(in the rows, 128 means zero)
Where one turn sends some rows of the set: a few examples, then the rows asked
J603: [115 130 129 140 152 125 125 116 140 117 124 148 144 105 118 156 128 148
 102 104 122 127 105 145 122 123]
J480: [130 162 111 137 142 100 133 133 116 169 175 134 104 140 161 126 111 134
 129 151 143 114 141 123 126 127]
J2: [100 155 130 143 145 110 128 131 129 150 120 138 139 120  90 148 118 147
 112 129 103 117 116 106 146 135]
J878: [116 145 129 107 139 116 148 131 143 118 145 134 130 116 161 125 118 142
 123 131 125  96  69 145 126 130]
J537: [116 120 125  99 136 131 118 142 159 145 157 135 123 121 139 126  93 176
 117 118 135 118 155 136  99 118]
J545: [139 147  99 117 145 121 142 125 154 142 123 132 106 114 137 143 124 152
 131 135 147 124 130  82 151 156]
J636: [129 116 128 117 148 142 136 125 160 106 123 134 113 114 151 132 113 124
 124 136 125 120 153 148 104  99]
J210: [141 119 140 119 134 123 137 139 149 138 140 140 139 120 114 115 120 118
 121 140 143 129 188 130 115 110]
J843: [ 94 158 154 108 110 113 134 122 119 132 122 133 104 122 123 130 160 127
 133 126 123  94 134 123 116 140]
J716: [121 102 149 122 137 115 150 119 154 132 145 154 124 114 146 113 122 142
 123 102 140 138 153 151 123 132]
J593: [113 160 122 125 133 109 154 128 132 160 111 138 139 126  98 125 121 121
 106 128 141 166 135 126 124 109]
J205: [115 147 130 130 120 111 142 118 127 157 182 141 113 132 167 127 124 151
 139 139 135  93 110 151 111 128]
J551: [ 99 129 105 101 141 104 138 121 149 120 154 119  99 133 171 123 116 148
 131 113 119 139 151 137 112 102]
J859: [129 150  99 106 156  92 138 109 140  96 110 140 125 133 112 148 109 114
 107 132 139 123 137 135 128 112]
J711: [123 152 126  93 120 139 144 128 140 118 127 138 136 125 129 152 146 154
 135 154 142 105 124 123 131 160]
J962: [112 150 121 111 143 141 118 142 120 135 154 118 128 134 145 131 124 143
 125 140 109 145 171 127  99  92]
J203: [116 158 123 104 128 126 131 131 132 153  99 132 123 131 106 130 129 151
 118 125 123 134  87 131 139 123]
J311: [119 135 133 131 159 119 150 122 126 121 133 131 126 129 155 126 127 116
 121 137 130 164 169 140 131 127]
J573: [112 129 130 105 139 103 134 123 126 130 185 135 138 143 135 127 129 160
 134 117 133 130 184 127 121 124]
J950: [124 123 123 125 120 100 152 117 159 126 135 138 153 108  91 123 155 125
 138 114 125 119 131 128 126 100]
J23: [112 142 109 103 123  73 131 126 144 121 113 137 123 135  95 129 129 138
 121 122 121  92 124 127 150 133]
J237: [115 139 154 109 117  89 144 141 140 151 158 139 133 116 113 101 118 128
 121 126 136  77 108 129 120 123]
J201: [128 153 125 130 115 109 126 137 126 174 177 136 110 131 140 113 116 133
 134 151 140  87 139 133 106 106]
J801: [122 151 102 109 145 103 155 107 145 123 125 129 123 131  98 133 145 133
 142 139 105 114 114 105 159 109]
J255: [137 151 104 129 140 124 131 129 135 143 172 130 115 133 166 141 110 143
 132 165 134  91 126 132 116 117]
J717: [126 167 137 134 152  85 138 142 113 161 158 132 131 127 118 109 111 112
 115 137 133 115 131  94 138 120]
J250: [138 167 102 115 168 118 138 135 125 123 142 121 127 126 154 131 108 115
 121 161 120 114 106 106 140 115]
J873: [114 150 125 132 131 104 123 127 139 156 112 127  81 104 121 122 134 121
 122 121 128 104 146  84 128 122]

J203 goes to J23
J636 goes to J716
J593 goes to J859
And these:
J255 goes to J205
J962 goes to J551
J237 goes to J717
J873 goes to J545

